Each row of Y is roughly a mix of the hidden directions of one of 4 groups; some rows fit no group.
Y (138 x 11):
[[-28 -40  13  45  18  15  -6  27   2   6  21]
 [ 10 -25 -13 -17  -8   0 -23 -11  28  52  29]
 [  2 -32  -4  30  20  -4  13  55 -13 -24  -8]
 [-34  -5  27 -16 -38  44  19   1  -8 -12 -11]
 [-32  12 -36 -33 -30 -33  16   1  -8  -4 -20]
 [ -5 -19  37   6  10  16  -2 -23  39  27  37]
 [-13 -35  -4  25  -4 -13   2  52 -30 -21  -7]
 [-34  16 -32  -7 -15 -21  26 -11 -15 -21 -41]
 [-58 -10   0   3 -26  15  24  14  13 -16  27]
 [-10 -24 -20  18 -32 -13  55   5  13 -14 -16]
 [-13 -41  -8  40 -16   9  24  21  24 -16 -24]
 [  8  52   2 -39  12   7  20 -25  -4 -14 -24]
 [ 14   2 -13 -26 -31   3  20 -49  37 -11  -1]
 [ 33 -41   5  15 -15   9  10   3  52  11   2]
 [ 30 -36  -2  21 -44  -8   8   8  34 -17  -4]
 [-39   9 -15 -18  23   7 -32  11 -44  10  19]
 [-43 -38 -26  13 -10   0  10  10  -1  20  39]
 [-49 -24 -33   5 -24 -25  19 -14   5  -2  22]
 [-62 -10 -25  12 -13  -5  25   1   2  -5  26]
 [-31 -21 -32 -11 -36  -4  21 -14  42   4   3]
 [ 26  11 -29 -28 -27 -31 -28 -15   6  -7 -33]
 [ 11  37  24 -15  16  10  -7  17 -47 -26 -21]
 [ -2  33   4 -28 -31   5  -5 -50   4  -5 -28]
 [-31 -27 -24   4 -13 -13  23 -19  23  28  38]
 [-25  13  26  24  -1  31 -11  24 -42 -26 -11]
 [ -4  25   3 -27  35 -11 -30  11 -43  26   9]
 [-42 -21 -24  28  18  19   8   0  29  32  -9]
 [-39 -32 -45  -2 -24 -12  19  14  18  13   3]
 [ 28  49  14 -28  10  -4   2 -33 -10 -16 -23]
 [-50  -6 -25  13 -19 -13  19   1 -18 -41  -7]
 [-64 -11 -19   2 -26 -17  11  15   3   3  20]
 [ 14  17  19  12  34  13 -30  -1 -45 -32  -6]
 [ 20 -15  13  29  11  10   5 -19  21 -47 -37]
 [ -7 -47 -46  22  21 -10  15  18   9  13   9]
 [-24  29 -12   2  -6 -11  -1   8 -30 -49 -36]
 [-32  -9  -7  -1 -11 -50  -8   1 -38   7  31]
 [ 22 -16  38   3 -10  29 -33  25 -21   1  32]
 [-37   5  23  15 -27  40  23 -22  19 -20  -5]
 [  7 -21  -7 -16 -19   9   7 -50  42  12  24]
 [ 17  43   7 -49  -3  -1  -1 -29 -28  -5  -2]
 [-45 -10 -29  -2  -1 -19 -30 -16 -20  37  -1]
 [-43 -27 -14  32  11 -21  10  34  -1   9  25]
 [-48 -28 -15  17  -4 -16   2  16   7  33  33]
 [-39 -37 -31  13  -3  -7  11  16  18  20  33]
 [ 11 -36 -20   9 -18  -8  27  -9  55  10   3]
 [  1  16  41  -3  24  29 -43  11   3  29  10]
 [ -1  35  42 -13  12   5  10  20 -37 -31 -13]
 [ 26  10 -31 -32  -7 -14 -11 -38   9  23 -33]
 [-26 -36 -17  15  31  15  -9  20 -10  31  32]
 [ 23  25  13 -25   4  40  20 -16 -36 -27  -1]
 [-24   2 -43 -21   4 -48  20   8  -8  24   9]
 [ 39   1  29  -4  17   8 -18 -17  47  26   5]
 [ 17  24   8   9   5  20 -15 -18 -46 -37  30]
 [-40 -34 -14  15  -1   7  11   3  18  35  37]
 [-40 -26 -10  14  20  -6 -14  33 -34  -1  29]
 [-43 -28 -16  27  30  22  -8  30 -10 -12   5]
 [ 12 -16  -9 -10 -16  22  25 -44  42  12  23]
 [-33   5  11   5  39  14 -21  13 -30  32  28]
 [-19  10 -14 -35 -24   0  16 -24   9  30  45]
 [  3  35  -9 -38 -32 -28  14 -28   1 -20 -20]
 [ 44  29  11 -22 -18 -16   8 -39  20 -19  -7]
 [-31  10 -17 -14  -1 -22  32  17 -52  -2 -15]
 [  0  38  26 -17  23   9 -42   7 -39   3   2]
 [  3 -13  24  32  11  33 -15  21  -8 -44 -24]
 [-37  17  -5 -22  34  16 -18  14 -41  16  16]
 [-30 -21 -41  11  20  -6  -9  22 -44 -10  11]
 [ 35  31  15 -36   3 -13 -25  -7 -39 -14   2]
 [-24  15 -14 -41   5  -5   3 -17 -13  38  41]
 [-25  19 -48 -32  30  -6  16  12 -12 -12 -19]
 [-12   1 -49 -33 -15 -43  -1  -1 -17  -9 -14]
 [ 44 -14 -22 -11 -16 -14 -42  -5  20   5 -30]
 [ 11   3 -37 -17  46 -25   2  35 -19 -12  -3]
 [ 12  39   8 -34  19  -6 -37  -7 -31  16  20]
 [ -6  -8  28  38   0  20 -13  34   2 -24 -42]
 [ -9 -55 -11  14 -27  21  17  -5   1 -35  14]
 [ 15 -37 -45  17  15 -22   5  31 -22 -14  -7]
 [-56 -14 -30   8  27  -1  13  25  -8  14  14]
 [ -9 -44   4  46  -2  -9 -21  27  10  16  23]
 [ 56  10  33  -6  18  -4 -31  16  15   8 -10]
 [ 27 -34  -9  39 -14 -13   5   3  38 -22 -21]
 [ 50  -7  13 -25  -7   2 -42  -1   8  32  10]
 [  7 -21 -34  -6 -39 -30 -35 -17  -3  -9 -25]
 [-39  40  -5 -38  -5  15  11   7 -24   3 -28]
 [-20 -40 -30  19  15 -27   4  28   6  35  -2]
 [-16   2  14  30  25  47  16 -11  37  13 -15]
 [ 12   4 -16 -19  -2 -21 -29 -29  22  47  26]
 [  7  39  26 -30   8  17 -30 -40  -2 -12  10]
 [-22 -18 -19  26  18  -1 -17  42 -40 -16 -16]
 [ 21   2  34  15  25  24 -31  31 -28 -15 -17]
 [-43 -26 -48  10 -10 -20  18   8 -20  -1   5]
 [-22  31 -15 -26   4 -14   1  -7 -54 -24 -12]
 [ 22   2 -18 -11 -16   2   4   7 -38 -58 -15]
 [-24 -38 -45  10   3  -8  10   0  17  23  34]
 [-14 -12   0  -6  -1   7  -8 -17  43  49  35]
 [ -9   8 -30 -21 -31 -31  45 -12  21 -11 -13]
 [  1 -18  -2  26  48   1 -30  32 -29  -2 -15]
 [-41  10 -12 -14 -20   6   7 -42  25  28  24]
 [ 54   3  15 -25   5  13 -15 -10  18  16 -38]
 [  5 -12 -32 -24 -34   5  30 -43  18 -13   9]
 [ 63 -13  28  22   9   0 -13  18   9 -15   5]
 [-16  -8 -35 -25 -28 -30  29 -25   7  17  25]
 [ 16 -19  15  27 -44  13   9 -21  42 -10 -16]
 [ 14  28  11 -18 -35   7   9 -45  20 -11 -30]
 [-16 -25  -3  16   7   3  -3 -22  43  40  34]
 [  6  31  17   3 -11  -4  40  -9  52 -10 -20]
 [ 19  -9  39  27  22  38 -28  -3  27   7  14]
 [  7 -20   9  40 -20  -2  18  37  17 -14 -40]
 [-10 -21 -11  32 -34 -38  19 -20  23 -25 -12]
 [ 21  36   4 -11  30  -1 -21 -27 -18 -33 -32]
 [ 16  44   3 -24 -12 -13   5   1 -18 -36 -40]
 [ 31  19  24   1 -19  25  16 -32  36 -11 -26]
 [-17  28 -10 -11 -25  -7  11 -12 -42 -43 -20]
 [-24  25  -6 -14  16  -4  -6  -1 -61 -27  -9]
 [-18  -9 -38 -21  18 -29   7  41 -28  -1  19]
 [-35 -20  28  34   5   5   4  38 -31   9  16]
 [  8   2  37 -27 -33  12 -38   0  -3  35  17]
 [-37 -13 -27   7  15 -22 -17  11 -30  35  28]
 [ 25   4  -9   3 -37 -31  11  12  27 -20 -43]
 [ -4 -47 -44  -5 -27 -27 -24  -3  -8   3   5]
 [-12  -9 -26  -7  39 -27  -4  39 -31   7  22]
 [ -3  36 -15 -38 -23 -12  35 -32  -9 -17  -2]
 [-10 -26  22  30  -8 -23 -34  25  23 -23 -27]
 [-22   6  20  42  22  21  26  38 -10 -21  -7]
 [ 11  -3 -19 -31 -29   2  36  -6 -38 -36   1]
 [ 30  -4  -4   1  17  48  26 -36  11 -26  -3]
 [-40 -28 -34  24   8 -18  25  29   7 -10  13]
 [ 23  42  10 -35  13 -24 -32   3 -25  17  -2]
 [-42  -5 -46 -14 -32 -21   9 -13 -20  -4   3]
 [ 41   2  13  30  43 -16 -12  27 -18 -13  -2]
 [-12 -38 -44   3 -14  18  25   6 -16 -34  15]
 [ 18  29  20 -19 -31  15 -14 -47   3 -10 -26]
 [-31 -13   4  -7 -19  10  -9 -19  19  49  39]
 [  6  58  16 -30   9  13  19 -19 -23 -12  -9]
 [ -2  27  -3 -32 -10 -27   4  14 -53 -21 -14]
 [-31 -31 -16  22  13  11 -25  45  -3  24  11]
 [-41 -31  -6  24  21  16 -19  32 -24  -6  20]
 [ -9 -42 -31  38  12  28   5   8  10  22  21]
 [-60 -25  -8   8 -24  10   7  11  -5  17  27]]
Each list below has three rows that fit no group; the rest each fit one group, if only roughly. Name those rows in the order they come.
  * j38: [-14 -33 -31   6  15   0  10  -9  41  43  11]
  * j281: [-20  46   3 -12  22 -11 -42  -9 -28   6 -17]
  * j524: [ -6  51  30 -25   5  10 -19 -16 -33 -15  -9]
  * j26: [  3 -17  25  40  14  40   0  20 -21  -1  34]
  * j445: [ 10 -15 -24 -11 -26 -10  32 -35  45   2  15]
  * j741: [ 24 -41 -25  26  34   8  10  15   7   0  34]
  * j358: [ 22  28  32  -3  15  42  -8  -9  31  11 -28]
  * j488: [-48 -19 -28  27   5 -27  -2  27 -23   4   9]
  * j575: [-19  15  30 -13  25  34 -21  -9 -20  28  35]
  * j746: [-17 -38   0  26 -18   1 -17  -5  22  35  39]
  * j142: [ 11 -53   8  21 -14  20  13  -1  42   3  17]
  * j882: [  2 -14 -14 -21 -30  -6  34 -24  48   0  20]
 | j358 j746 j882
  * j611: [-42 -39 -32  10  17   2   4  20  -3  28  18]
  * j132: [ 10  37  22 -13 -29  18  34 -35  23  -8   2]
  * j761: [  8  13  19  22  25   9 -24  25 -52 -23  -7]
  * j153: [ 31  28  23  -2  15  12   8   4  -9 -44 -40]
  * j129: [ 44   8  20   7 -31   6  21 -28  32 -25  -1]
  * j477: [ 68  -1  13  -3  21  10 -18  11 -15 -16  -5]
  * j368: [-14 -15  -6 -19 -18 -11 -20  -4  38  53  17]
  * j834: [  9 -35   6  37 -20  26  10   5  48  -7  -8]
  * j42: [-27  13   0 -12 -41   5  17 -42  30  15  18]
  * j194: [-34 -17 -27 -17 -21 -19  35 -22  -6   2  35]
  * j547: [ 22  43  12 -30   9  -3 -14 -33 -28 -27  -3]
  * j608: [-42  31  -6  -9  20   5 -16  15 -39  -9 -31]
  * j688: [  1 -10 -53  -9 -19 -43 -14  -3 -29  -1  10]
  * j462: [ 13  36  43   4  17  12 -23  15 -35 -10 -20]
  * j246: [-68   0  -2   4 -11   3  14  -8 -10  25  24]
 | j132 j42 j608
  * j579: [ 10   8  39  23 -19  30  15 -27  25 -33 -12]
  * j696: [-26 -39 -38   7  22 -26   2  25  -3  15  24]
  * j185: [-41  23  10  -4 -19   3  23  -1 -27 -34 -33]
  * j363: [ -9 -40  -7  16  -6 -20   0  42  -8  22  40]
  * j870: [-18  22 -11 -38 -36  -4  28 -40  12  -3  13]
  * j352: [ -8  12  20   3   9  16   1 -42  23  41  36]
  * j27: [ -8  22 -32 -33 -26 -26  19  -9  -6   6 -43]
  * j93: [ 60   3   2 -23  -9 -10 -26  15 -18 -24 -13]
  * j320: [ 49  17   9 -29   5   3 -28 -22  24  21 -19]
  * j355: [-24  -2  32  31  22  33 -38  15  -9   4 -18]
  * j258: [  7 -35  11  18 -14  13  16 -15  59   6  14]
  * j604: [-29  32  -4 -18   3 -35  -7  15 -50  -5  -8]
  * j35: [-14  -6 -53  -6  -5 -36  20  -4   8 -29 -25]
 | j696 j27 j355
  * j461: [  4  -1  44  10  13  33 -21  16 -15  31  34]
  * j866: [ -7  -5 -28 -42   6  -9   8  -5   3  37  45]
  * j605: [-25  -2  -3 -27  -9  18   9 -23  21  40  44]
  * j842: [ 14  26 -21 -49 -16 -35  -5 -25  15  15   3]
  * j114: [-29 -35 -23   3   8  24 -12 -24  27  36  21]
  * j16: [-17 -43 -32  23  22 -16  -7  38   0   7  16]
  * j52: [ 41  25  41   0  33  26  -2   4  -8 -16   9]
  * j671: [ 28  18  45  10  24  16 -33  20 -17  20  10]
  * j987: [ -9  24   8 -13  30  12  11  24 -46 -30 -24]
  * j839: [ 31  22  14  -9   2  13   5  -2 -27 -43 -42]
  * j884: [-28 -27   7  42  22  -2  -9  23  14  35  22]
  * j298: [ 18  23  24 -14 -10  36  16 -24   3 -32 -38]
 | j866 j114 j987
  * j993: [ -8  39   4  -5  26  13 -43 -14 -37 -11 -18]
  * j493: [-23  53  22 -22 -11   9 -10 -16 -33  -4 -18]
  * j71: [-45 -29 -14  -2 -26  15  12  -9  23  22  33]
  * j562: [ 38 -11  25  29  35  30  -1  17  -4 -22  19]
  * j844: [-28 -44 -14  37   8  -4  15   3  31  -1  27]
  * j240: [-15 -20 -39 -19  -4 -47 -12  23 -11  -2  27]
  * j877: [ -8  33 -23 -33  -2  11   2 -36   9  -4 -44]
  * j860: [-34 -35 -40  -3 -17   4  24 -11  21  13  28]
  * j394: [ 33  45  -2 -29  -3  18  10 -36  17  -1 -18]
  * j615: [ 12  47  31  -8 -11   9  -4 -19 -21 -37 -25]
  * j12: [ 11 -26  23  29  16  51  -6  18 -10 -28  -2]
  * j868: [ 13 -20  22   9   4  30  -2 -22  51  24  25]
  * j665: [ 37  37  35 -24  -5   2  -3 -39  16  -6   1]
  * j221: [ 26  13   4 -24  -1 -10 -31 -31  15  50   7]
 | j493 j844 j240
  * j556: [-50   2 -16   1 -15 -25  -3  14 -20  35  30]
  * j127: [  7  14  26  -5  42   6 -38  41 -20   4   7]
  * j319: [-43 -15  10  22  14 -15 -21  44  -2  28   7]
  * j457: [ 10 -32 -17  36 -15   0  23   5  50  -2 -20]
  * j260: [-38 -19 -36  -1  14  -9  10  21 -40  19  20]
  * j977: [-14  -2 -29 -21 -26 -60 -12  -4   6  18  -4]
  * j750: [-19 -33 -40  20  27 -11  -7  18 -23 -26 -18]
  * j33: [ 19  21  10 -16  30  -5 -28  -2  -2  56  15]
  * j297: [-11 -17 -13   4 -35  -8  44 -19  40 -22   1]
  * j481: [ 27  19  34   8 -28   4 -10 -43   5 -30 -16]
  * j972: [-15 -49 -44   1 -29 -13  16  -3 -10  -7  18]
  * j927: [ 52  20  28   5 -12  -7   2 -35  24 -11 -18]
  * j929: [-23  -3  26  20  31   5 -19  36 -43   2  11]
 | j556 j127 j319
  * j721: [-45  21 -23 -28 -19  -6  36 -20  -9  -1  18]
  * j997: [  7  29  32   6   6  -1 -17  26 -31 -21 -44]
  * j231: [-47 -17 -39 -22  11 -16  -9   8   0  34  13]
  * j694: [  0   4   5 -15 -63   9  24 -27  25  -3  -7]
  * j301: [-17  27 -32 -32 -22 -28  -3  12 -43   2  -3]
  * j464: [ 14  21  39 -19  13  29 -27   3 -32  18  27]
  * j168: [-26  -8 -12  27  45   3 -31  10  -4  22  34]
  * j204: [  3  46  23 -32  18 -10 -26  -4 -38  -3  -9]
  * j532: [-14  15 -12 -34   0   3 -21 -28  23  52  14]
  * j848: [ 12  44  49 -22   6  16  10 -16 -19   5  18]
  * j985: [-18 -16 -10   3  34  18 -19   8 -25  27  48]
  * j77: [ 15 -21   8  33  24  -9  -7  45 -36 -17  11]
 | j721 j168 j532
  * j792: [  9 -17   1  26  13 -10 -25  47 -41 -21  -4]
  * j306: [-46   1 -17 -10 -41 -16  -5  -1 -39  -4  17]
  * j279: [ 51  28  27  -8  26  20 -21 -12  -7 -14 -14]
  * j102: [-47  24  20  -5  10  18 -15  25 -38   0 -20]
  * j454: [ 19  33  22 -17  12  34 -10  -9 -32 -35 -19]
  * j827: [ -8   0 -19 -32 -38 -31  28 -34  20   0   9]
  * j460: [-19  46   5  -9 -15 -24  -1  -5 -34 -26 -32]
  * j908: [ 21 -23 -20  -1 -29 -16  27 -17  50  14  10]
  * j602: [ 17 -33   7  19  21   8 -28  45 -12  18  27]
  * j628: [-28 -35 -16   3   6 -11   0  24 -15  27  49]
  * j419: [-37 -12 -22   2  18 -35  -9  43 -20  13  15]
  * j248: [-27  -1 -52 -12   7 -48   6  -3 -11  -1 -16]
 | j792 j628 j419
  * j443: [ 42  22  -3 -21  14   5 -10 -45  27  19 -17]
  * j465: [ 23  32  -9 -24 -13  25   9 -49  21 -13 -15]
  * j747: [-49 -15  -7  -6 -21  -7  12   1  43  33   1]
  * j261: [  1  17  16   1  12  23  -1  28 -55 -32 -15]
  * j486: [  8 -38 -12   7  10  24  -3  -6  26  28  49]
  * j169: [ -7  -5 -20 -46 -36  -8   8 -32  25  17  19]
  * j629: [  3  43  28 -22 -21   9  14 -48   5   2 -12]
  * j957: [ 10  13  15  -6   7 -22 -22  48 -40 -15 -26]
  * j402: [-29 -37 -16  29   8 -25 -20  38 -13  13  11]
  * j773: [ 51  31   0 -36  -4   6   7  -8   9 -20 -27]
  * j357: [ 26  38  36 -22  -7  10  -8 -26   7  -1 -38]
  * j701: [-50 -11 -12  -9 -11  26  27 -16  -3  18  36]
  * j760: [-27 -37 -14   3 -37   6   7 -22  25   8  38]
  * j893: [  2  32  12 -43 -22  25  24 -39   0  -8  -5]
  * j715: [-21 -55 -33  35  -3   5  -2  16   0   5  15]
 | j169 j760 j893
  * j992: [-17   3   2  26   8 -25   9  42 -36 -37 -12]
  * j519: [ -4 -28   0  41 -17   4  34  -4  48   3  -7]
  * j396: [ -1  46  12 -37 -18   1  10 -41 -12 -20   3]
  * j78: [-18 -52  -9  25 -13   1  28   3  27   2  29]
  * j403: [-22  20  10  19  13  24  13  17 -36 -47 -18]
  * j66: [ 35 -46  -5  11 -13  12   0 -13  40   3  27]
  * j5: [ 17  27  38  -3  -6  47  -5 -31  13  -9 -18]
  * j304: [ 14 -34   5  47   4 -27  -6  33  22 -14 -13]
  * j55: [  1  29   0   3  48 -22 -19  19 -42   6  12]
  * j18: [ -5  46   7 -39 -34 -12  15 -26 -17 -13  -6]
  * j57: [-19  28  -8 -43   7  -5 -32 -15  -5  31  30]
 | j66 j304 j55
  * j785: [ -6 -45 -18  20   5  19   7 -12  39  12  35]
  * j476: [  4  41  -6 -13  -4 -11  10 -22 -28 -34 -42]
  * j624: [ 10  38  -3 -41 -18   2  18 -30 -19 -31 -13]
  * j520: [ 26  28  44   8  -3  34  -7 -14 -14 -20 -29]
  * j780: [ 20   0  14  10 -45   3  38 -21  35 -21  -7]
  * j75: [30  7 53 11 13 27  2 -2 39  0 -5]
  * j308: [  4 -26  36  30   9  18 -34  41  -3  15   1]
  * j125: [-60 -21 -28  15  21   7   4   9   2  25   9]
  * j206: [ 43  30  19 -24  35  17 -24   2 -22  -4  -1]
  * j634: [-47  18 -27 -12  11  -9  21  22 -34 -24  -8]
  * j807: [-45 -16  21  28   1  30  20  18   3  17  29]
  * j162: [-54  -5 -17  -3 -42   8  14 -18  16  20  -4]
 | j520 j308 j634
